Each run below is a few steps of one of 4 hidden systems, one row a step.
seq 1, F:
[[ 10  27  14  -9 -21  12  -8   8   8  -8 -25 -12 -25  -2   8 -10 -17   6
   21  -5  -4  -9   7 -19  -2 -14  -9   1  -9 -16  20   9]
 [ 17  26   8   1 -21  16 -11  13   9   0 -24 -16 -17   1  12 -12 -22   7
   17   3  -6  -8   6 -13  -3 -14 -12   4  -9 -17  18   5]
 [ 23  23   3  10 -23  18 -15  15  12   8 -23 -15 -10   1  19 -13 -25   3
   12   3  -6  -8   1  -6  -6 -15 -15   3  -5 -15  15   2]
 [ 27  20  -4  16 -23  20 -17  14  10  11 -16 -15  -3   4  18 -13 -26   6
    5  10  -6  -7  -3   0 -11 -13 -17   3  -2 -13   8  -1]
 [ 26  14 -14  19 -22  20 -20  14   9  16 -13 -14   4   6  21 -11 -25   3
    0  10  -6  -4  -2   6 -12 -13 -15   5   2  -7   1  -4]
 [ 23   8 -16  24 -15  17 -21  12   9  17  -6 -12  13   4  22 -11 -22   3
   -6  15  -5  -2  -7  13 -10 -11 -14   4   4  -3  -6  -6]
 [ 23   1 -20  24 -10  16 -20  11   7  19   4 -10  17   8  21  -9 -21   2
  -13  15  -2   2  -8  16 -11  -6 -13   4   5   2 -10  -9]
 [ 15  -5 -24  22  -3  12 -15   9   5  19   9  -9  24   8  16  -4 -16   1
  -16  19  -3   0  -7  19  -9  -1 -10   5   8   7 -17 -10]]
seq 2, P:
[[ 16  -4 -27   9 -10   3 -14  25   3  30  -6  21  22 -15   2 -11  -4  -6
    2   4   0   3 -21  -1  -3   1   2  -2 -18  23   1  -7]
 [ 12   2 -22  12  -8   5 -20  26   6  28  -5  17  20  -8   4 -14 -12  -6
    5  10  -1  -2 -17   2  -6  -6  -2   0 -17  21  -4  -9]
 [ 12   9 -20  15 -13  10 -22  30   9  28  -6   9  19  -4   6 -12 -18  -3
    3  15   4  -7 -13   5  -8  -9  -6   1 -18  17  -6  -6]
 [  9  14 -14  16 -10  15 -22  30  10  24  -8   4  15   2  12 -12 -26  -2
    3  17   4 -13  -7   4  -8 -12  -6   2 -13  13 -12  -5]
 [  8  19 -11  19 -10  16 -21  28  10  19  -6  -1  10  10  12 -12 -26   1
    2  23   6 -16  -3   4  -9 -18  -7   2 -16   7 -15  -2]
 [  1  22  -5  15 -11  17 -20  23  12  12  -6 -11   5  16  14 -11 -29   1
    1  26   6 -21   4   5  -9 -21 -10   2  -9   1 -18   0]
 [ -4  24   4  14  -7  16 -15  18  10   6  -5 -16  -2  21  14  -6 -30   6
   -2  21   7 -21   9   3  -5 -22  -9   2  -7  -5 -19   2]
 [ -6  25   9   9  -5  16 -12  12  10  -4   1 -21  -7  22  14  -6 -31   7
   -2  20   7 -22  12   1  -5 -20 -11   3  -3 -12 -18   5]]
seq 3, A:
[[  1 -24  -9  12   9   0  10 -27  -8  -4  25 -18  16  10   7  12   4   4
  -25   1  -5  14   1  22   0  14  -9   5  31  -7 -10  -6]
 [  3 -18  -2   8   7   5   9 -29  -4 -13  21 -24   7  11  11   8   4   7
  -22   0  -8  11   6  20   1  13 -11   5  34 -15  -7  -2]
 [  4 -10   6   6   4   6  12 -30  -5 -18  15 -28  -1  14  10  11   2   9
  -20  -1  -8   8  10  14   2   8 -13   5  35 -23  -1  -2]
 [  4  -4  14   3   1   7   9 -30  -3 -21   8 -29  -9  14  10   7   1  11
  -15  -3  -9   8  12  10  -2   3 -13   4  33 -30   5   4]
 [  3   3  18  -1  -4  10   9 -25  -1 -22   2 -31 -17  12  11   6  -3  10
   -9  -7  -9   5  15   2   2   2 -13   4  25 -32   9   6]
 [  5   9  22  -4  -7  10   8 -20   0 -23  -6 -31 -25  11   8   2  -4  11
    3  -8  -8  -1  13  -5   2  -4 -14   2  20 -33  16   9]
 [  4  18  26  -8 -10   7   7 -10   3 -20 -12 -26 -31   6   8   0  -9  12
    8  -8  -7  -3  16 -10   5  -8 -12   4   9 -28  19  11]
 [  5  23  24 -12 -13   9   3  -3   4 -16 -18 -16 -29   3   3  -4  -9   9
   16  -9  -5  -5  12 -19   5 -11  -8   4  -3 -23  19  10]]
seq 4, E, 8 rows:
[[ 30  13  -9  18 -19  19 -19   9  12  11 -17 -17   0   3  19 -12 -25   3
    3   8  -9  -1  -5   4 -11 -12 -18   3   5 -14   7  -1]
 [ 27  11 -12  24 -16  21 -18  10  10  14  -8 -17   5   9  22  -8 -27   6
   -6  14  -8  -1  -2  10 -12 -12 -16   4   7 -12   0  -4]
 [ 17   6 -16  26  -7  18 -18   8   6  14   3 -16  15  15  19  -7 -25   5
  -13  17  -3  -2  -1  17 -11 -10 -16   5   7  -4 -15  -3]
 [  9   2 -17  23  -1  14 -16   5   4  11  12 -15  20  15  20  -3 -23   2
  -17  23   0  -5  -3  20  -9  -8 -14   7   8   1 -24  -7]
 [ -2   0 -13  22   4  11 -15   4   3  11  21 -12  26  21  13   1 -20   5
  -22  25   7  -9   2  24  -8  -3  -8   6   8   8 -34  -7]
 [-15  -5 -11  14  12   5  -9   2   3   7  25  -9  22  21   7   6 -14   4
  -22  24  11  -9   3  23  -2  -2  -7   4   7  12 -39  -8]
 [-26  -8  -8   8  17   0  -2  -1  -1   4  27  -6  23  22   3   6  -7   2
  -22  21  16  -9   6  21   0  -1   1   4   6  16 -41  -5]
 [-35  -7  -1  -1  23  -4   6  -3  -1  -4  27  -1  15  19  -6  10   0   0
  -19  16  14 -11   9  16   4   1   7   2   2  16 -39  -3]]

Name the system that made each run.
seq 5, 6 rows:
[[ 17   3 -20   5 -14   3 -14  24   5  26 -14  24  14 -23  -2 -12  -6  -6
   13   0  -3   3 -16  -9  -2   1   0  -2 -20  21  12  -6]
 [ 20   5 -21  10 -13   7 -19  27   7  27 -16  15  14 -15   4 -16 -13  -6
   12   4   1  -1 -14  -4  -4  -4  -3  -2 -19  16   8  -4]
 [ 18  12 -17  11 -16  10 -21  28   9  27 -15   8  13  -8   8 -17 -19  -2
   10   9  -2  -6 -12  -4  -8 -11  -5   1 -18  13   5  -7]
 [ 15  16 -16  16 -16  12 -21  26  12  20 -13   1   8  -1  12 -13 -23   0
    2  12  -1  -9  -8   0  -9 -15  -7   2 -16   5   2  -4]
 [ 16  19  -9  17 -16  17 -23  26  11  19 -13  -6   6   5  14 -12 -28   1
    4  15   2 -11  -3   3  -9 -18 -12   1 -11   1  -6  -2]
 [ 14  24  -6  17 -15  19 -20  19  13  14 -10 -15   3  13  17 -13 -31   4
    3  16   1 -16   3   1  -9 -19 -14   4  -9  -3  -7  -2]]
 => P
seq 6, 6 rows:
[[ 27   8 -12   4 -22   7 -12  18   5  21 -20  11   2 -19   6 -13  -9  -1
   16  -4  -7   6 -14  -9  -4  -4  -5  -2 -13   5  27  -2]
 [ 30  12 -15  10 -23  11 -14  19   6  19 -21   5   3 -13  11 -15 -15   1
   12  -2  -8   4 -14  -4  -6  -8  -9   0 -10   1  21  -4]
 [ 29  10 -13  15 -20  15 -16  19  10  20 -19  -2   4 -10  15 -15 -18  -1
    8   4  -7  -2  -8  -1  -8  -8 -12   0  -6  -3  16  -4]
 [ 30  10 -11  19 -21  18 -18  16  11  16 -14 -10   3  -2  17 -15 -22   3
    2   8  -7  -1  -6   3 -11 -13 -15   1  -4  -6   8  -2]
 [ 24  13 -10  19 -19  19 -21  12   9  11  -9 -18   4   8  20 -11 -24   4
    1  11  -6  -2  -1   5  -8 -13 -17   4   3 -10   4  -2]
 [ 23  14  -6  21 -15  19 -16   7   9  10  -8 -22   1  12  21  -6 -26   6
   -6  12  -4  -5   3   8 -11 -13 -17   2   6 -14  -3  -1]]
 => P
seq 7:
[[ -9  32  17  -6 -10   7 -12  20  11  -6 -13  -8 -15  11   3  -8 -19   1
   15   9   9 -26  12 -12   0 -18  -1   2 -17  -6  -6   8]
 [ -7  32  22  -7  -8   7  -5  11   9 -10 -16 -12 -22  12   1  -7 -18   6
   13   5   4 -21  14 -12   1 -16  -3   2 -16 -13  -2  11]
 [ -7  29  24 -12 -10   6  -3   5   7 -15 -15 -15 -26   8   3  -6 -14   7
   13   1   1 -17  15 -15   3 -15  -5   0  -8 -19   4  11]
 [ -3  25  25 -12 -10   5   4  -4   3 -20 -13 -19 -29   8   1  -2 -10   9
   13  -5  -2 -11  16 -16   5 -12  -5   3  -4 -20  11  11]
 [  0  18  25 -14  -8   5   5  -8   4 -21 -12 -19 -27   3   2   0  -5  12
   11 -10  -5  -8  14 -15   7  -7  -7   4   3 -26  18  11]
 [  1  13  23 -12  -7   6  11 -13   0 -23 -11 -18 -29   4   1   1   1  10
   10 -14  -8   3  13 -14   5  -1  -7   3   9 -28  22   8]]
 => P
seq 8 (6 x 32):
[[-12  13  28 -12   1   3  12 -18   0 -24   1 -22 -25  13   1   5   0  10
    3  -6   1  -7  21  -8   8  -6  -4   4   9 -24   3  11]
 [-11  16  28 -17  -1   2  12 -10   3 -25  -6 -13 -30   7  -5   4   1  11
    8  -6   0  -9  17 -14   8  -7  -2   2   1 -21   7  12]
 [-11  20  29 -21  -3  -1   7  -5   3 -21 -13  -8 -29   2  -6   2  -2   7
   16  -9   3  -9  13 -21   5  -9   0   2  -7 -18  13  13]
 [-10  20  22 -19  -6  -2  10   2   2 -17 -16   0 -30  -6 -11  -3   2   7
   21 -10   3 -11   9 -24   7  -7   5  -1 -13  -9  18  12]
 [ -9  20  19 -20  -6  -4   5  11  -1 -10 -21   8 -24 -10 -11  -6   5   0
   23 -12   3 -11   6 -25   7  -9   7  -3 -19  -4  16  12]
 [ -9  17  13 -20  -7  -7   4  16   3  -3 -22  19 -20 -13 -13  -7   2   1
   24  -9   4  -8   2 -26   5  -4  10  -5 -26   5  17   9]]
 => A
